Here is a table of points, one per row:
[ 1.56 -0.59 -0.37 -1.60 -0.04  1.30  0.15  0.62]
[ 0.44 -0.49  0.04 -0.51  0.58 -1.46  0.43  1.14]
[ 0.29 -0.67  1.46 -0.32 -0.51  0.40 -0.54  0.30]
[-0.02  0.54 -1.30 -1.02  0.45  0.10 -1.19 -0.12]
[ 0.50  0.75 -0.59  0.63 -1.82  0.78  0.00  0.35]
[-0.17 -0.35 -0.74  1.18 -0.12 -0.81 -0.47  1.22]
[ 1.40 -0.66 -0.65  0.46 -0.80 -1.34  0.37  2.00]
[-0.07 -0.23  1.63  0.82  0.11  0.84 -0.05 -0.10]
[-0.41 -0.76 -1.42 -0.01 -1.09 -1.10  0.57  1.08]
[-2.35 -0.41 -1.14 -0.74 -2.49 -1.85  0.46 -0.52]
[-0.45 -0.01 -0.71 -0.12 -1.38  0.43  0.29  0.23]
[-0.33  0.76  1.55 -0.75 -0.29 -0.61  0.62 -0.75]
[-0.43  0.25  0.55 -0.37  1.36  1.22 -0.94 -0.29]
[-1.72 -1.13  1.27  1.10 -0.42  0.85  0.18  0.34]
[-0.45  0.01 -1.03  1.16 -0.35 -1.73  0.36  0.08]
[ 0.35  1.44  1.78 -2.02  0.53 -0.46 -0.82 -1.71]
[ 1.11 -1.71  0.88  0.90 -0.18 -0.58 -0.22  0.84]
[ 0.31 -1.13 -1.33 -0.31  0.30  0.58 -0.53 -0.88]
[-0.76  0.31 -0.99 -0.36  1.52  0.83 -0.03  0.84]
[ 0.41 -0.60  1.07 -0.29  1.50  0.02  1.39 -0.36]
[-0.04  0.20 -0.08 -0.19  2.03  1.28 -0.79 -0.20]
[ 1.55 -0.54  0.92 -0.86 -0.74  0.14 -0.02 -1.01]
[-0.10 -1.21  0.21  0.24 -0.25  0.99  0.44 -0.66]
[ 0.81 -1.70 -0.16 -0.70  0.27 -0.40  1.16 -1.98]
[ 0.78  0.99  1.84  0.61  0.57  1.06 -0.92 -0.46]
[-0.17  0.08 -0.54  1.54 -0.32 -0.32 -0.34 -0.04]
[ 0.95  0.74 -1.65  1.31 -0.94 -2.84  1.53 -0.56]
[ 1.81  0.57  0.29 -0.08  0.30  0.67 -1.74  0.86]
[ 0.35  1.41 -0.97  0.37  0.62  0.04  0.11  0.07]
[-1.24  0.23  1.54 -0.20 -0.58  1.96 -0.21 -1.46]
[-0.90 -1.06 -1.93 -0.04 -0.87  0.64 -0.07  1.53]
[ 0.89  1.65 -0.27  0.03 -0.19 -1.19  1.36  1.38]
[ 0.44 -1.01 -0.94 -0.87 -0.56 -0.23  1.39 -0.39]
[-3.61  0.13 -0.52 -0.36 -2.12 -1.36  0.24  1.10]
[-0.25  0.21  1.84 -0.17  1.02  0.50 -0.14 -0.98]
[-0.24  0.12  1.67  0.85  1.69 -0.26  0.23  0.49]
[ 0.95 -0.70  0.29  0.93  0.41  1.20 -1.07  0.59]
[-0.41 -0.73 -0.32 -0.17  0.43 -0.56 -0.94  1.64]
[-1.20  0.84 -0.10  0.05  0.02 -1.06  0.32  0.74]
[ 0.93 -0.14 -0.34 -0.30 -0.78  0.91 -0.16 -0.47]
[-0.26 -0.52 -1.07 -0.40 -0.67  0.24 -0.57  2.72]
[-0.02  1.95  1.85  0.01  0.91  1.47 -0.29 -2.11]
[-2.90  0.86  0.18 -0.82 -0.57  0.18  0.77 -1.27]
[ 0.62  0.26 -2.76  1.52  1.24 -0.89  0.54 -2.56]
[ 1.07 -0.48 -0.24  0.76  0.44 -0.32 -0.34 -1.29]
[ 1.57  0.45  0.29 -0.35  0.41 -0.85  0.56  0.15]
[-0.60  2.06  1.03 -0.60  1.34  1.58 -1.06 -0.11]
Along one direction, these points spread out more than along any other. Where along it does each point below lie, from 0 to 99? The average is 50, and the first point in the table lies past the average.
[ 1.07 -0.48 -0.24  0.76  0.44 -0.32 -0.34 -1.29] 54
[ 0.81 -1.70 -0.16 -0.70  0.27 -0.40  1.16 -1.98] 52
[ 1.40 -0.66 -0.65  0.46 -0.80 -1.34  0.37  2.00] 28
[-0.04  0.20 -0.08 -0.19  2.03  1.28 -0.79 -0.20] 68
[ 0.95 -0.70  0.29  0.93  0.41  1.20 -1.07  0.59] 59
[-0.17 -0.35 -0.74  1.18 -0.12 -0.81 -0.47  1.22] 35
[-1.20  0.84 -0.10  0.05  0.02 -1.06  0.32  0.74] 40
[ 0.78  0.99  1.84  0.61  0.57  1.06 -0.92 -0.46] 76
[-0.02  0.54 -1.30 -1.02  0.45  0.10 -1.19 -0.12] 50
[ 0.93 -0.14 -0.34 -0.30 -0.78  0.91 -0.16 -0.47] 53
[-0.45  0.01 -1.03  1.16 -0.35 -1.73  0.36  0.08] 30
[ 0.50  0.75 -0.59  0.63 -1.82  0.78  0.00  0.35] 43
[-0.07 -0.23  1.63  0.82  0.11  0.84 -0.05 -0.10] 64
[ 0.29 -0.67  1.46 -0.32 -0.51  0.40 -0.54  0.30] 58
[-0.41 -0.76 -1.42 -0.01 -1.09 -1.10  0.57  1.08] 23
[-0.25  0.21  1.84 -0.17  1.02  0.50 -0.14 -0.98] 72
[-0.90 -1.06 -1.93 -0.04 -0.87  0.64 -0.07  1.53] 28
[ 1.81  0.57  0.29 -0.08  0.30  0.67 -1.74  0.86] 61
[-0.45 -0.01 -0.71 -0.12 -1.38  0.43  0.29  0.23] 40
[-0.43  0.25  0.55 -0.37  1.36  1.22 -0.94 -0.29] 69
[ 0.89  1.65 -0.27  0.03 -0.19 -1.19  1.36  1.38] 38
[-0.02  1.95  1.85  0.01  0.91  1.47 -0.29 -2.11] 86
[-0.24  0.12  1.67  0.85  1.69 -0.26  0.23  0.49] 63
[ 1.55 -0.54  0.92 -0.86 -0.74  0.14 -0.02 -1.01] 59
[-1.72 -1.13  1.27  1.10 -0.42  0.85  0.18  0.34] 52
[ 0.41 -0.60  1.07 -0.29  1.50  0.02  1.39 -0.36] 61
[ 0.95  0.74 -1.65  1.31 -0.94 -2.84  1.53 -0.56] 22
[-3.61  0.13 -0.52 -0.36 -2.12 -1.36  0.24  1.10] 21
